One turning vector, and how many ticks it has turned
The counts run from 0 to 466.
[157 128 120  98 140 133 181 111 171 148 115  61 180 114 121 122 137 151
 168 141 119 130 134 116 101 113 138 143 165  81  88 125 149  96 128 127
 129 117] => 422
[160 137  97  91 169 148 155  95 156 143 116 100 181 107 101 102 138 167
 153 133 126 149 146 133  95 112 166 132 159  93  83 114 126 119 102 112
 144 112] => 79
[156 142  98  94 155 138 131 113 152 169 118  72 188 104 117 122 140 127
 118 131  94 162 170 113  97 157 160 130 141 106 104 100 132  94 128 125
 151  98] => 183
[134 133 118 103 146 142 160 117 183 154 104  65 165  93 124 164 129 146
 137 152 119 126 144 120  90 132 131 163 137  95  97 103 172  96 128 139
 163 110] => 217
[156 120 104  83 141 122 165 147 149 148 100  71 183 120 134 124 145 155
 138 114 107 134 134 104  99 111 139 146 162  99  98 110 143  60 130 141
 133 117] => 63
[154 134 110 105 173 122 149 114 195 134 100  89 156  82 114 147 143 157
 120 152 130 135 149 111 100 122 143 149 129 106 111 102 165  82 102 149
 158 106] => 297
[165 125 112 101 172 133 164 115 200 145 107  94 163  90 118 140 142 158
 131 150 127 110 130 101  94 121 141 143 140 106 108 115 168  91 109 153
 152 114] => 34
[146 132  80  83 165 137 143 148 138 139 101  90 178 103 112 125 151 170
 125 126 115 151 166 123 101 104 143 147 143 108  92  96 138  79 100 123
 158 116] => 351
[155 125 108  96 145 135 160 145 160 155  92  75 175 117 137 137 126 153
 132 114 121 132 125 108  93 116 140 142 160  98 100 123 161  54 132 157
 134 111] => 326
[157 150  91 101 168 147 153 113 135 150 120  97 182 106 108 118 123 171
 149 126 127 166 154 154  93 118 159 116 157  90  73 136 134 103 113 124
 141 110] => 256
[147 128  99 116 157 122 159 109 175 156 119  91 176  85 119 173 125 153
 138 145 123 136 135 131  98 162 137 140 136  90 100 114 163  83 133 155
 169 113] => 303
[138 142  98 104 148 114 179 114 160 154 101 102 166  94 143 168 138 172
 137 136 116 139 135 152  89 122 134 146 138  88  71 112 153  90 144 146
 149 122] => 224
[141 124  92 118 149 146 168 116 171 153 104 101 180 100 121 164 124 160
 147 136 126 126 124 139  91 141 131 150 142  80  88 113 167  88 129 144
 164 122] => 43
[146 152  90  78 170 153 124 131 147 144 108  84 185 110  99 107 146 155
 132 122 105 147 167 121  93 122 142 137 151 105  87  99 147 106 111 112
 142 104] => 262
[147 137 109  99 149 101 157  84 165 157 106 100 166  89 138 154 138 155
 121 127 120 167 131 138  95 152 165 146 140  98  93  93 119  84 138 149
 155 104] => 17
[136 149 102 100 147 115 170 116 155 155  99  95 167  99 142 167 133 169
 134 128 112 142 134 156  86 127 129 147 142  86  69 110 153  84 149 147
 142 117] => 225
[147 140 127  79 154 121 144  77 176 161 109  89 168  96 125 131 142 147
 122 130 113 140 125 118  81 147 162 152 153 108  94  83 123 115 136 139
 147  94] => 107
[164 149 107 101 181 122 136  90 164 147 110 111 165  89 113 121 127 168
 119 122 138 173 139 138  89 134 175 119 146 106  94 119 126  92 106 151
 147  98] => 463
[144 148 108 117 152 153 154 106 184 165 111  80 176 104 117 151 115 136
 142 140 111 129 144 129  84 152 132 137 141  84  91 122 177 101 138 142
 147 108] => 129
[139 140 102  91 153 128 160 126 167 154  80 110 159 103 143 151 137 166
 115 116 116 127 122 133  77 109 138 158 141 103  85  97 154  78 135 155
 143 115] => 405
[153 149  89 106 165 148 151 114 142 146 109  97 179 107 110 118 121 174
 149 124 132 168 155 155  94 110 159 125 154  87  74 132 138  96 109 124
 142 111] => 255
[152 116 115  83 149 116 153 101 142 154 118  82 179  99 125 135 133 163
 130 125 133 168 124 125  96 139 176 146 159 111 102  96 107  87 121 141
 164  99] => 456
[150 148  92  77 173 138 132 120 140 144 124  87 192 107  96 114 146 166
 146 120 108 144 153 130  94 135 137 133 161  97  79 105 139 106 121 114
 142 108] => 260
[149 156  99 116 153 146 171  94 175 174 104 112 163  94 138 154 123 152
 128 141 106 139 148 150  78 133 150 128 132  91  74 122 155 110 141 144
 144 117] => 310
[154 122 117  87 143 139 167 108 155 145 121  61 188 119 110 111 133 153
 167 133 122 140 132 115 100 119 153 145 174  87  89 112 132 100 122 118
 139 111] => 161
[158 132 112 112 162 119 171 116 200 137 101  85 156  90 125 149 140 159
 137 157 129 127 143 112 102 115 137 147 134  93 104 118 169  80 111 151
 147 115] => 36
[152 135  79  91 163 133 146 148 138 141  99  91 178 102 119 125 148 165
 123 129 114 161 173 127 104 104 151 141 138 109  94 104 138  75 102 123
 155 114] => 352
[158 124  99  89 168 133 166 121 133 141 124  89 177  97 113 126 136 184
 149 141 139 156 149 140 100 100 164 133 157 102  84 122 127  98 100 123
 159 114] => 168
[160 145 114  97 153 125 153  75 169 176 117  95 171  95 135 132 132 138
 119 135 108 162 144 129  85 154 178 129 142 106  93 103 118 111 137 138
 150 100] => 104
[165 117 106 103 141 137 180 125 173 142  94  79 174 119 130 114 140 150
 150 134 120 135 140 105 104  89 153 150 156  90 100 117 142  74 111 131
 134 121] => 243
[150 124 125  83 151 119 152  99 156 165 115  83 167  92 133 146 127 157
 116 130 131 159 123 126  85 142 177 148 152 120 104  96 118  93 127 150
 166  94] => 194
[151 138 124  91 144 118 157  94 163 161 105  69 159  95 140 135 136 142
 116 144 119 171 156 124  96 125 180 148 140 113 101  95 114  93 123 137
 154  94] => 191
[168 144 114  89 150 139 162 131 163 170 106  73 180 120 138 118 135 140
 135 119  96 124 137 107  84 117 142 123 162 100  90 132 155  82 143 142
 114 110] => 237
